In the data rows, 128 means zero.
Here are some points:
[ 72 129 118 144 122 172  61 144 134 131 156 133  91 111 142 195 142  87
 165 119 112 103 149 123]
[115 119 157 116  79  64 144  86 105 117 131 159  94 118 125 146 115 154
 162 186 117 134 148 199]
[ 89 100  96 170 157  93  70 132 134 113 122 173 210  76 191 124 129  95
 124 164 126 111 125 139]
[105 138 175  61  79 140 199 131 107 109 144  81  61 125 170 125 127 133
 178 125  90 126 148 172]
[107 109 140  97 125 123 180  85 130 138 151 137 115  88 173 168  62  97
 185 121  92  94 146 184]
[144 114  82 165 174 152  65 173 151 124 105 139 144  88  79 150 189 102
  91 144 157 113 112 138]
[ 93 151 176  98  94  83 215 106 111 113 156 100  90 132 202 106  88 114
 197 106 101 122 184  97]
[104 116 148 131  70 119 172  68 112 114 128 175  92 123 126 158 129 137
 158 168 119 117 141 200]
[173 126  85 153 214 176  70  96 158 131 108 125 179 126  87 134 147 134
  77  99 169 136 105 100]
[161 127 170  83 103 120 184 171 114 113 165  88  86  82 149  88  42 105
 193 128  99  98 168 156]
[104 111 104 159 119 162  63 160 133 130 130 177 102 129  78 136 189 114
 131 167 137 119 110 156]
[110 145 178  97  98 110 221  75 116 102 171 101  94 133 170  89  78 129
 203 108 106 124 190 110]
[126 113 175  87  83 129 192 139  92 110 122 109  81 106 173 178  57 138
 166 151  86 139 146 147]
[106 117 183  96  81  85 186 120 107  92 148 147  73  90 189 134 101 126
 190 172 100 126 156 127]
[114 108 137 112 102 137 118 183 118 143 154 149  39  82 145 131 146 108
 114 135 128 138 135 143]
[124 141  86 135 175 166  85 163 152 148  99 122 162 157  90 113 177 155
  48  90 155 145  81 115]
[145 153  93 119 203 196  82 149 149 145 100 102 188 171 129 102 137 131
  52  55 154 147  83  75]
[108 156 178  67  79 126 188  92  98 119 152 143  56 172 136 137 100 160
 169 116 106 137 133 148]
[145 145  94 145 190 159  71 145 156 148 101 116 148 168  87 111 197 144
  60  93 161 154  88  75]
[161 118  92 171 229 127  38 144 165 133 141 107 127 107  88 125 162 128
 103 113 165 121 106 108]
[152 121 100 161 178 151  99 146 152 122  95 149  52 126  85 146 212 131
 103 135 159 121 112 135]
[131 133 119 132  88 133 134 119 112 158 115 140 178 160  60 167 129 144
  75 142 132 167  93 129]
[101 109 106 123  80 103  93 155 113 123 120 144 155  91 190 151 175 147
 108 137 111 130  96 177]
[107 160 188  66  82 107 221 104  96 116 148 103  71 190 164 140  79 140
 179 124  95 136 155  97]
[ 90 112 134 137  70  66 147 166  98 111 136 197 128  87 149 172  94 108
 162 188 104  98 148 157]
[127 131 166 112  83 139 206 127 106 116 155 135  46 111  80 146  73 131
 153 174 124 147 146 149]
[183 132 107 160 216 160 102  67 171 124 109 115 182  93 112 107 194  81
 144 117 140 117 135  62]
[134  90  97 150 131  68  91 196 132 120 140 154 159  88 148 166 122  91
 113 143 112 100 119 156]
[107 152 192  76  73  73 212 120 102 107 150 107 127 154 186 105  30 128
 203 109  93 121 166 122]
Here are 10 more points, each followed by its number:
[ 67 144 112 122 150  70  72 139 131 148 135 114 167 150 112 178 206 149
 112  94 133 133 104 133] 0
[104 140 184  87  65 126 248 125 107  92 169 102 123 128 165  91  56 129
 208  91  97 114 185  97] 1
[160 126 104 147 146 166  68 129 137 140 121 137 149 163  42 132 138 130
  98 135 137 127 118 158] 2
[ 99 147 188  95  90 126 241 106 111 101 161 110  86 117 173 103  60 121
 206  96 104 125 185  93] 3
[151 139  84 163 187 165  80 122 149 146  81 132 174 130  89 138 157 149
  49 113 158 152  93 103] 4
[168 155  95 143 188 225  90 104 148 139 104 119 143 203 102 100 125 135
  52  85 163 152  92  76] 5
[117 150 179 100  83  93 230  88 111 108 173  99 137 126 165  66  84 113
 208  96 105 124 196  89] 6
[147 132  69 147 163 162  45 138 136 141  93 147 184 150 115 150 130 125
  49 146 154 135  86 138] 7
[130 108 147 156  72  24 134  92 120 151 117 185 125 101 130 149 103 123
 170 207 119 132 129 154] 8
[145 147 201  64  92 174 186 109  91 120 146 125  76 148 133 124  54 130
 189 130  81 125 149 125] 9
Which three of these numbered points are nearest to each point below, ignoring the 2 directions in which the first points spread most? Their numbers follow each, nearest first.
[153 125  90 169 194 101  56 162 156 157 125 133 164 178 113  51 207  84
  83  90 153 132 110  94] > 6 3 1
[127 108 113 153 109 155 113 167 129 141 132 128 162 120  52 155 134 128
 115 147 132 100 114 157] > 2 9 4
[157 113  76 168 193 131  59 154 149 150  96 152 143 131 103 153 170 124
  60 125 160 133  94 101] > 4 7 5
[ 86 148 185  82  73 133 217 132 104 105 155 125  62 115 152 128  69 118
 201 136  95 124 179 125] > 3 1 9
[119 160 160  75 145 174 126 113 129 159 125  71 184 192 119  61  75 171
 115  80 141 165 106  76] > 7 4 5
[143 138  93 152 212 180  67 144 154 129 109  90 168 136  69 140 150 134
  76 110 163 145  99 100] > 4 9 3
Now 10 new points, numbered from 0 again:
[124 115 104 138  86 146 107 155 124 153  94 116 129 148 207 147  93 167
  97 125 123 131  89 106] 0
[130 116 139 111  60 116 135 131 103 155 109 173 134 134  68 152 118 160
 111 172 123 158 120 158] 1
[123 137 155 103  66 123 173 120 106 124 125 147 107 131  67 201  61 152
 152 168 117 131 143 150] 2
[104 115  82 156 183 197  70 164 158 128 108 126 195 142  95 109 116 148
  72 120 143 130 102 120] 3
[187 135 100 134 208 130  94  94 162 144 112  98 136 125 116  70 203 138
  83  73 168 129  95 156] 4
[112 148 188  94  94  74 237 118 113 103 175 100 101 141 140  83  77 105
 219  95  99 120 194 116] 5
[127 137 174  79 176 100 198  86 117 118 165  63 102 140 189 112  31 155
 165 107 107 130 153 103] 6
[144 128 101 155 215 143 103  77 157 138 104 131 215  90  85 114 178 116
 121  96 144 130 107 134] 7
[155 109  85 149 225 174  79  88 160 143 116  96 192 104 149 115 126 140
  78 110 150 120  95 119] 8
[143 120  83 162 161 120  63 191 151 138 114 105 137  84 162 107 158 112
  76 108 156 114  93 156] 9
The same question for these:
[120 150 158  79  90 155 118  56 125 116 154 112 154 151 184 117 105 181
 155  92 113 119 120 114] > 8 3 0
[153 109  86 165 169  93  90 183 153 126 103 153 170  86  84 168 173 102
  99 138 142 109 114 112] > 5 6 7
[118 114 154 120  56 109 175 152  97 105 151 182  68 134 140 120  32 141
 165 202 101 115 152 156] > 3 1 2
[155 117  93 153 163 146  49 185 157 129 109  89 128 138 139 139 215 117
  79 101 142 130  93  96] > 9 0 5
[101 116 104 142  94 149 124 108 128 138 143 131 174 155  67 197  98 142
 113 152 127 134 109 148] > 2 1 3
[136 118 104 146 138 133  67 121 148 146  98 153 118 154  72 180 167 139
 105 128 149 128 107 157] > 2 1 4
